In the rows, 128 means zero.
A single turn carries every row of the set below to another of its rows. Some are shown first; where does it send the rows asked next?
z788: [116 154 124 131 135 120 118 136 133 120 118 102 171 137 134 131 121 136
 158 163 130 114 143 112 110 130  89 126 112 123 120]
z969: [108 160 136 161 148 117 125 141 145 123 105  99 145 168 149 139 106 134
 148 147 145 118 136 109 107 124 112 125 130 133 118]
z873: [135 153 134 161 149 102 143 148 123 129 114  99 118 125 142 118 139 130
 162 140 125 131 123 129  92 137  94 123 122 125 132]
z171: [133 122 146 163 120 110 149 109 159 154 119 118 157 157 122 131 137 119
 138 130 130 125 133 161 155 108 144 133  87 126 105]
z70: [146 144  96 117 147 147 154 113 112 125 102 151 138 123 148 134 130  98
 147 158 148 127 116 108 139 113 136 129 102 116 138]
z623: [145 119 123 162 141  94 135 118 175 135 111 124 149 167 147 138 116 131
 143 139 145 141 126 135 155  98 148 119  95 131 134]
z453: [118  98 148 137 123 142 129 137 145 131 101 106 124 150 114 150 103  84
 155 160 160 117 124 120 134 125 140 127 109 126 116]
z835: [146 119 144 165 121  95 137 112 157 140 105 125 161 146 116 134 130 116
 140 144 132 122 138 154 155  94 147 122  93 101 120]
z574: [141 105 145 142 116 112 135 123 160 150 125 111 159 140 129 122 133 122
 135 149 142 142 112 146 150 116 130 130  70 137 126]
z646: [149 117 129 163 142  96 130 105 147 141 107 121 161 159 137 148 120 144
 161 135 127 155 133 124 150  93 120 136  90 135 133]
z967: [121 137 142 163 135 101 124 105 147 143 111 122 171 157 111 141 146 137
 152 128 123 124 145 150 156  99 132 130  92 121 121]
z437: [120 147 147 178 154 115 151 139 125 141 102 100  98 149 136 137 135 112
 168 117 134 130 124 134 108 132 115 129 133 137 121]
z774: [146 155 100 137 136 132 125 103 109 116  95 114 118 134 154 117 123 125
 169 172 123 122 156 142 123 123 118 113 122 105 104]
z309: [121 159 128 147 167 105 119 130 105 133 110 143  99 164 142 135 127 131
 151 127 115 145 111 137 125 112 142 120 133 124 123]
z874: [111 126 148 152 140 136 152 133 129 147 103 110  95 141 114 145 143  85
 172 123 149 120 118 147 130 135 133 126 117 145 117]
z549: [118 120 142 148 135 106 109 132 169 143 119 114 168 153 130 124 144 130
 141 140 147 136 118 139 154 116 129 121  82 134 142]
z228: [127 161 133 123 156 110 108 137  98 138 113 139 124 132 144 120 137 132
 149 150 123 154  93 126 118 118 107 119 111 130 134]
z174: [116 140 131 153 143 152 118 106 113 134  82 107  89 163 142 133 123 103
 171 147 144 126 142 143 138 124 140 121 125 128 100]
z878: [109 128 127 159 163 152 136 129 113 137  98 138 114 156 131 139 141  89
 153 117 133 120 128 114 140 127 154 141 124 105 133]
z783: [159 113 123 153 128  98 148 106 152 139 126 116 151 156 141 136 116 144
 143 145 126 148 127 139 143 100 135 134  81 140 121]
z44: [143  98 111 121 126 137 143 114 136 119 108 119 136 142 121 162  95 101
 172 168 141 125 140 111 136 116 128 130 105 128 112]
z867: [126 156 135 148 155 123 117 134  91 121 107 123 132 129 131 118 141 132
 135 147 126 123 118 105 103 117 128 137 111  99 149]
z47: [133 115 114 117 135 138 157 124 134 133 116 122 100 126 120 147 137  89
 177 145 154 126 113 142 136 133 133 119 101 153 126]
z620: [138 163 130 118 139 117 130 118  91 143 104 155 140 115 127 125 144 107
 154 155 114 135 113 148 134 110 109 119 113 106 110]
z90: [138 117 131 171 138 104 145 117 164 150 123 112 150 172 150 134 122 136
 143 125 129 149 127 138 148 111 133 135  92 143 120]
z669: [130 110 147 157 127 104 121 132 155 149 131 103 163 151 134 117 141 139
 140 134 124 145 123 140 140 124 118 135  79 131 129]
z612: [141 125 140 160 121  95 139 107 144 143 127 112 163 151 117 126 137 142
 141 135 109 126 142 155 141 107 133 136  85 118 110]
z594: [147  99 150 151 125 102 117 125 151 144 109 114 169 133 123 129 133 123
 148 153 136 148 118 130 148 105 117 130  77 118 139]
z485: [136 133 108 120 126 128 139 111 124 116 114 119 165 131 115 151 114 121
 170 165 120 109 158 120 126 118 106 129 107 114 105]
z494: [149 153 111 131 135 103 152 131 121 118 124 113 129 107 126 122 142 129
 164 156 119 114 134 143 101 131 103 114 112 114 125]
z976: [132 109 121 122 151 131 124 147 127 146 108 152 108 137 146 127 131  81
 159 143 131 154  97 134 148 133 132 115 116 113 128]
z628: [107 133 141 140 153 122 113 144 114 143 110 145 103 150 120 126 143  95
 148 127 118 128 112 153 139 128 151 115 129 100 117]
z80: [144 126  94 115 135 149 117 110 121 118 101 114 107 135 157 120 119 111
 173 178 143 135 137 132 135 132 123 110 105 125 118]
z140: [124 155 136 149 136 135 103 124 106 129  91  97 122 131 149 101 137 120
 161 167 129 125 143 139 114 134 103 116 119 103 111]
z331: [103 140 155 165 136 127 131 138 145 129  97 102 126 169 124 146 106 101
 145 144 153 104 135 127 122 119 143 126 130 122 106]
z49: [120 143 136 158 149 143 104 126 113 134  85  95  99 155 164 117 122 118
 165 156 146 145 130 125 119 132 112 122 124 132 117]
z960: [146 168 112 131 145 127 145 111  93 117 104 143 141 119 134 126 135 123
 138 160 131 116 125 112 116 103 132 132 108 102 136]
z778: [115 137 134 165 170 132 119 139 103 127 104 123 112 157 142 129 133 120
 146 124 128 133 120  98 115 123 141 143 124 110 148]
z412: [120 124 114 127 149 163 143 126 120 139 100 147 131 132 133 134 145  75
 151 139 149 121 117 115 151 128 144 133 106 111 136]
z238: [153 137 104 124 149 122 151 115 112 141 100 164 120 134 149 141 121  94
 166 146 118 149 115 139 148 110 126 118 122 112 110]
z239: [117 123 124 122 129 161 109 113 116 130  95 110 102 138 130 122 135  92
 170 166 149 119 136 149 144 135 137 113 105 121 110]
z632: [155 135  90 114 134 117 167 115 129 117 123 127 113 115 126 141 132 113
 174 157 133 119 130 143 124 124 125 113 104 135 123]

z412 goes to z878
z774 goes to z80
z835 goes to z623
And these:
z90 goes to z669
z309 goes to z228
z788 goes to z485
z494 goes to z632

